X =
-0.9  -0.3  -0.9   0.1  -1.3   0.6  -1.2  -1.9   1.7  -1.4   0.4  -1.5   0.9
-1.1   0.3  -1.2   2.0  -1.5   0.2  -1.2  -0.9  -0.5  -0.1  -0.3  -0.4  -1.4
-0.4  -0.8  -0.4  -1.4   1.4  -1.3   0.0   0.0  -1.2   0.0  -1.0   2.1  -1.2
X[0, 0] => -0.9
X[:, 0] => [-0.9, -1.1, -0.4]
X[1, 11] => -0.4
X[2] => [-0.4, -0.8, -0.4, -1.4, 1.4, -1.3, 0.0, 0.0, -1.2, 0.0, -1.0, 2.1, -1.2]
X[2, 12] => -1.2
X[0, 4] => -1.3
X[1, 7] => -0.9
X[:, 9] => [-1.4, -0.1, 0.0]
X[0, 12] => 0.9
X[1, 4] => -1.5
X[1, 9] => -0.1
X[2, 4] => 1.4
X[:, 11] => [-1.5, -0.4, 2.1]
X[0, 6] => -1.2
X[1, 3] => 2.0
X[1, 8] => -0.5
X[2, 3] => -1.4
X[1, 5] => 0.2
X[2, 9] => 0.0
X[1, 12] => -1.4
X[:, 8] => [1.7, -0.5, -1.2]
X[2, 2] => -0.4
X[2, 6] => 0.0
X[:, 2] => [-0.9, -1.2, -0.4]
X[0, 5] => 0.6
X[1, 0] => -1.1
X[2, 5] => -1.3

W =
[[  2   2  -4   3  10 -31   4   5 -18  -2   7 -11  12  -6  -1]
 [  8  -4 -12  -7   6 -31   7  -2   2   0  -7  -3   6  -6  -1]
 [  3  -1 -23 -10  10 -22  16   9   2   0   0  16   5 -30  -1]
 [  2   8  -9 -14  10 -31  12  23  -4   0   0  -3  14  -6  -1]
 [  2  -6 -11  -7  10 -31  12   9  20   2   0  -3  12 -17  -1]
 [  4   2 -12  -7  10 -37  19  15  -2  14   8  -1  12  -6  -1]
 [  2  21 -12  -4   1 -31   2   4   1   0   0  -3   9 -20  -1]
 [  2   2 -12  -7 -11 -39  -5   3  -2   8   0  -3  12  -4   0]
 [  2   2 -12  -7  10 -27  12  19  -2  -3   0  -3  15  -6   5]
 [  0   2 -12  -7   7 -22   8   9  -2   0  -3  -3  12  -2   5]
 [  2   2   0   0  10 -31  12   9  -2   3  12  -4  22  -6  -1]
 [-13   2 -12  -7  10 -32  12  12   7   2 -11  -3   8  -6  -1]
 [  2  13   5  -7  10 -31  12   9  -7 -11   0 -10  12  -4  -1]]
W[0][0] => 2
W[9][7] => 9
W[5][6] => 19
W[8][11] => -3
W[:, 7] => [5, -2, 9, 23, 9, 15, 4, 3, 19, 9, 9, 12, 9]
W[0][8] => -18
W[9][2] => -12
W[10][8] => -2
W[7][11] => -3
W[10] => [2, 2, 0, 0, 10, -31, 12, 9, -2, 3, 12, -4, 22, -6, -1]
W[1] => [8, -4, -12, -7, 6, -31, 7, -2, 2, 0, -7, -3, 6, -6, -1]
W[4][13] => -17
W[6][11] => -3
W[6][4] => 1
W[:, 1] => [2, -4, -1, 8, -6, 2, 21, 2, 2, 2, 2, 2, 13]
W[3][10] => 0
W[7][4] => -11
W[12] => [2, 13, 5, -7, 10, -31, 12, 9, -7, -11, 0, -10, 12, -4, -1]
W[11][8] => 7
W[12][11] => -10
W[4][7] => 9
W[10][12] => 22
W[6][5] => -31
W[6][6] => 2
W[5] => [4, 2, -12, -7, 10, -37, 19, 15, -2, 14, 8, -1, 12, -6, -1]
W[8][9] => -3
W[11] => [-13, 2, -12, -7, 10, -32, 12, 12, 7, 2, -11, -3, 8, -6, -1]
W[3][11] => -3
W[12][8] => -7
W[10][4] => 10
W[10][9] => 3
W[12][3] => -7
W[9][9] => 0
W[2] => [3, -1, -23, -10, 10, -22, 16, 9, 2, 0, 0, 16, 5, -30, -1]

M =
[[ 20   3  18  -6 -26  -1  -1 -12   2  -3   0  -2  -5   4  -1  -9]
 [  1   1   2   5  -3   5   1  10   2   4   2   4   3   3   4   3]
 [ 11   4  11  -7 -13  -3   0 -15   2  -5   0  -5  -9   1  -2  -9]
 [ -5   1  -3  17   2   8   4  16   2  10   5   3   7   2   7   6]
 [ 15   2  11 -32 -14 -10  -5 -22  -5 -16 -10  -3  -8   1  -9  -9]
 [-17   0 -14   6  25   0   3   6   2   2   1  -2   0 -11   1   5]
 [-15  -7 -16   6  19   0   0  10  -2   3   1   1   7   0   1   8]
 [  4   3   5   1  -7   3   3  -1   4   0   1  -2  -2   2   3  -4]
 [  6   4   7   0  -8   0   3  -7   4  -1   1  -3  -4   1   1  -6]]
M[-9, -16] => 20
M[1, -5] => 4
M[-8] => [1, 1, 2, 5, -3, 5, 1, 10, 2, 4, 2, 4, 3, 3, 4, 3]
M[-4, -1] => 5
M[-4, 13] => -11
M[7, -11] => 3
M[-8, 8] => 2
M[:, -14] => [18, 2, 11, -3, 11, -14, -16, 5, 7]
M[-4, 6] => 3
M[-5, 13] => 1
M[-6, -6] => 5
M[-4, 11] => -2
M[-2, -14] => 5
M[-6, 11] => 3
M[6] => [-15, -7, -16, 6, 19, 0, 0, 10, -2, 3, 1, 1, 7, 0, 1, 8]
M[-4, -11] => 0
M[:, 1] => [3, 1, 4, 1, 2, 0, -7, 3, 4]
M[2, -10] => 0
M[:, 11] => [-2, 4, -5, 3, -3, -2, 1, -2, -3]
M[:, -7] => [-3, 4, -5, 10, -16, 2, 3, 0, -1]
M[-7] => [11, 4, 11, -7, -13, -3, 0, -15, 2, -5, 0, -5, -9, 1, -2, -9]
M[-9, -14] => 18
M[0, -11] => -1
M[-6, -9] => 16
M[-7, 15] => -9
M[8, 10] => 1
M[4, 15] => -9
M[8, 12] => -4
M[:, -9] => [-12, 10, -15, 16, -22, 6, 10, -1, -7]
M[-9, 15] => -9
M[0, 10] => 0
M[8, 11] => -3
M[:, -3] => [4, 3, 1, 2, 1, -11, 0, 2, 1]
M[-6, 15] => 6
M[8, 6] => 3

grid =
[[  0   5  36 -19  11  22   0 -23  -9  17 -31 -15]
 [  2   6  38 -21  11  24  -1 -21  -8  19 -31 -19]
 [  1   5  37 -19  11  23  -1 -23  -9  17 -31 -16]
 [  0   4  33 -17  10  20   1 -23  -9  14 -28 -11]
 [  1   6  38 -20  11  23  -1 -22  -8  18 -31 -17]]
Indices start at 0.
row 0 col 0: 0
row 3 col 4: 10
row 4 col 1: 6
row 3 col 9: 14
row 2 col 11: -16
row 4 col 8: -8
row 2 col 9: 17
row 1 col 7: -21
row 0 col 6: 0
row 0 col 2: 36
row 3 col 5: 20
row 4 col 11: -17
row 2 col 0: 1
row 1 col 3: -21
row 2 col 3: -19
row 3 col 11: -11
row 2 col 1: 5
row 0 col 3: -19
row 0 col 9: 17
row 3 col 3: -17
row 0 col 8: -9
row 3 col 1: 4
row 3 col 0: 0
row 3 col 10: -28

data =
[[ 15   2  20   0  12   6   7 -16]
 [ 24   5  -8   2 -16  16 -22 -12]
 [-12   6  16  -6  -4   3  -6  12]
 [ -9  -8  -5 -10  -7   3 -12  -7]
 [-38  18 -25   0  16  -3 -14  -7]]
data[0][0]	15
data[4]	[-38, 18, -25, 0, 16, -3, -14, -7]
data[3][7]	-7
data[2][7]	12
data[1][1]	5
data[3]	[-9, -8, -5, -10, -7, 3, -12, -7]
data[:, 3]	[0, 2, -6, -10, 0]
data[1][0]	24
data[0][5]	6
data[3][3]	-10
data[2][6]	-6
data[2][2]	16
data[2]	[-12, 6, 16, -6, -4, 3, -6, 12]
data[4][4]	16
data[3][5]	3
data[0][1]	2
data[1][6]	-22
data[2][4]	-4

A =
[[-15   0 -10 -21 -20  -8 -19  -1 -26  22 -14  -2 -13  15   3]
 [ 20  -7 -30 -10 -22  14 -10  19 -15  -7  -5  19  -4 -24  22]
 [  0 -10  -2   0 -18  10 -18   0  -8  15 -16  12 -15   3   8]]
Rows and columns are counted from 0.
(0, 0): -15
(0, 1): 0
(2, 12): -15
(2, 10): -16
(0, 5): -8
(0, 12): -13
(1, 3): -10
(2, 3): 0
(2, 14): 8
(0, 3): -21
(1, 14): 22
(2, 5): 10
(2, 7): 0
(2, 8): -8
(2, 1): -10
(1, 8): -15
(1, 2): -30

x = array([ 20,  17,  -2,  29, -17,  11,  14, -19,  11,   9,   4])
x[0] = 20
x[10] = 4
x[3] = 29
x[9] = 9
x[1] = 17
